q834: [ -1  -6  37 -10  -2]
q259: [ 36 -37  27  32  -3]
q355: [ 38 -11 -51  33   9]
q113: [-17   4  37  33  -1]
after: [-11]	[-51]
after: [4]	[37]
both q113 q355: 	[33]
after: [-17]	[4]
after: [27]	[32]

q97: [-46  -5  22 -32   4  12 -11  30 -22   1  -4  -2  -9   2   7   9 -16  10
  22 -21  33   5  -2   2   9 -16  31   9   7  -5  -3 -21  29  12   6 -25
  18   8 -18  28 -32  16 -22 -12   8  -9  -5   5 -21 -21  15   6  19  28
   3 -17   6   2  -7  24   1 -21 -25]
q471: [-46  -5  -4 -21   4  -9  14  30  29   1  -4  -2  -9   2   7   9 -16  10
  22 -21 -16   9  -2  33   5  31   2   9   7  -5  -3 -13  29  12   6 -25
  18   8 -18  28 -32  16 -22 -12 -30  -9  -5   5 -21 -21  15 -19 -31  28
   3 -17   6   2  -7  24   1 -21   9]
q856: [ 28 -12  13 -21  18  -9  14 -22  29 -12 -50 -11  13 -35  16 -34   8 -17
 -24  -9  14 -11   5  16  19   0 -11 -13 -10 -28 -17 -13  41 -45  14   5
  22   7 -13   1  13 -10 -36  11   9  18  38  -3  12 -14  -8  30 -18 -46
  22 -50   2  -8 -18  18 -10  21   9]
which: [ 28 -12  13 -21  18  -9  14 -22  29 -12 -50 -11  13 -35  16 -34   8 -17
 -24  -9  14 -11   5  16  19   0 -11 -13 -10 -28 -17 -13  41 -45  14   5
  22   7 -13   1  13 -10 -36  11   9  18  38  -3  12 -14  -8  30 -18 -46
  22 -50   2  -8 -18  18 -10  21   9]	q856
which: [-46  -5  22 -32   4  12 -11  30 -22   1  -4  -2  -9   2   7   9 -16  10
  22 -21  33   5  -2   2   9 -16  31   9   7  -5  -3 -21  29  12   6 -25
  18   8 -18  28 -32  16 -22 -12   8  -9  -5   5 -21 -21  15   6  19  28
   3 -17   6   2  -7  24   1 -21 -25]	q97
rev: [  7   9  31 -16   9   2  -2   5  33]	q97

q164: [-29  -8  40  10 -30  28  21  15  30  33  16  25 -12  34  25   8  17  19
  19  -5  18]
q990: [-29  -8  40  10 -30   5  21  15  30  33  16  25 -12  34  25   8  17  19
  19  -5  18]
q469: [ 10  11  10  24   5 -17  10 -20   5   5  -7   1 -24   3   0  18  -2 -18
 -18   5 -27]
q173: [-18  -5 -34 -30 -12  -1 -16 -14 -18 -33 -26 -21  -1 -28 -27   3 -15 -27
   1  -5 -13]
q421: [-10 -23  -3 -11 -10  13  -5 -16  -6  -5 -13  -8 -30  -2  -7  -7   7  -8
  20 -20 -12]
q417: [  6 -21 -11   6  -9   0  -4 -18 -11 -11  -6  -2 -21 -21  -5  -2 -18   5
  18 -18  -7]
size: [-10 -23  -3 -11 -10  13  -5 -16  -6  -5 -13  -8 -30  -2  -7  -7   7  -8
  20 -20 -12]	21
where: [-9]	q417, 4
where: [-28]	q173, 13
rev: [  5 -18 -18  -2  18]	q469
after: [-24]	[3]
size: [ 10  11  10  24   5 -17  10 -20   5   5  -7   1 -24   3   0  18  -2 -18
 -18   5 -27]	21

q296: [-20 -18  14 -19 -48  19 -34 -35]
q608: [-48 -32   3 -17 -47  19 -18  -2]
q504: [ 33  29  19  21 -14 -14  -8  12]
size: [ 33  29  19  21 -14]	5
where: [-35]	q296, 7
size: [33 29 19]	3
both q504 q296: 	[19]

q165: [ -3 -16  26 -36  -6   1 -10 -42  -6  11 -17  -9]
q951: [-11 -22  28 -30 -11  -3  -3  27  10  17  -7  -6]
q979: [  5 -22  -5 -17   6 -12  -2  29   8   9 -10  -1]
q287: [ -3 -16  26 -36  -6  -7 -10  34  11  11  -8  -9]
q74: [  6 -29   2 -10   1   0  -7  38  25  17  16   6]
q795: [  9 -28  19 -17  10   6  -2 -17  37  15   6  -5]
q180: [  5 -22  -5 -17   6   3  -2  36  31  17  10   3]
q613: [  9 -28  19 -17  10   6  -2  41  37  15   6  -5]
q194: [-10   1 -10   1   3  20 -36 -24  -9   4  16  -8]
q227: [-10   1   3  20 -36 -25 -16  42  34  19  11  -8]
size: [-11 -22  28 -30 -11  -3  -3  27  10  17  -7  -6]	12
both q795 q951: 	[10]
both q227 q795: 	[19]
after: [42]	[34]
rev: [-24 -36  20   3   1 -10]	q194

q100: [ 14  -2  -8 -10]
q929: [ 12  -3 -14  -3]
q840: [-10   5   7  -3]
q567: [  6  -2   7 -14]
q138: [ -5   9 -11 -37]
where: [5]	q840, 1
size: [-10]	1
both q100 q840: 	[-10]
where: [-8]	q100, 2
both q929 q840: 	[-3]

q999: [  8 -20 -12   7 -14  11  -3   8   4   1  -1  47  -1  -5  15   8  25  -4
   4]
q208: [ -6   4   2  11 -23   3 -25  -8  -4  -6 -15  47   2   8   0   8  -8  -3
 -13]
q565: [  1   4  -3 -12 -18   8  -1   8   7 -14  11  21   2  -5   0   3  11 -17
  -4]
rev: [ 0 -5  2]	q565
rev: [ -1   1   4   8  -3  11 -14   7 -12 -20   8]	q999
rev: [-17  11   3   0  -5   2  21  11 -14   7   8  -1]	q565
which: [ -6   4   2  11 -23   3 -25  -8  -4  -6 -15  47   2   8   0   8  -8  -3
 -13]	q208
where: [-17]	q565, 17
rev: [-5  2 21]	q565
size: [  1   4  -3 -12 -18   8  -1   8   7 -14  11  21   2  -5   0   3  11 -17
  -4]	19

q666: [ 13 -27  -7   9  15   0  -2   8   0 -37  10   3  13  -3  22  27  -1]
q347: [-18  18 -14   8  19  -2   4   6  -3  40 -19 -10  30 -24  -2  -3  -4]
q317: [-21 -24   2  33  10  -3 -10   1  -3 -28 -19 -17  33  -6   1  -7  36]
q533: [ -5   2  15   9  -1 -10   9  -2  -8 -21  -9  -5   9 -10   1  13  -2]
q961: [ 30   2  16  12  -6  -2   7 -23   1   9   8  11  10  -2  -5   5  -9]
q141: [  2  14  -8 -29  31 -16  15   5  -3 -44   0   5 -12  -6   5  11 -20]
q423: [-22   1 -22   7 -14   6   6 -23   8 -21 -15 -12   3  -7 -14 -48  21]
which: [-18  18 -14   8  19  -2   4   6  -3  40 -19 -10  30 -24  -2  -3  -4]	q347
where: [-28]	q317, 9

q52: [-16 -22  20 -10 -44  17 -17]
q629: [  5   7  12  11 -28  10  -4]
q215: [  5   2  14 -16 -28  39  34]
q529: [ -6  17   4  12 -43  11 -25]
both q52 q215: 	[-16]
size: [-16 -22  20 -10]	4
size: [  5   7  12  11 -28  10]	6
both q529 q52: 	[17]
after: [-43]	[11]

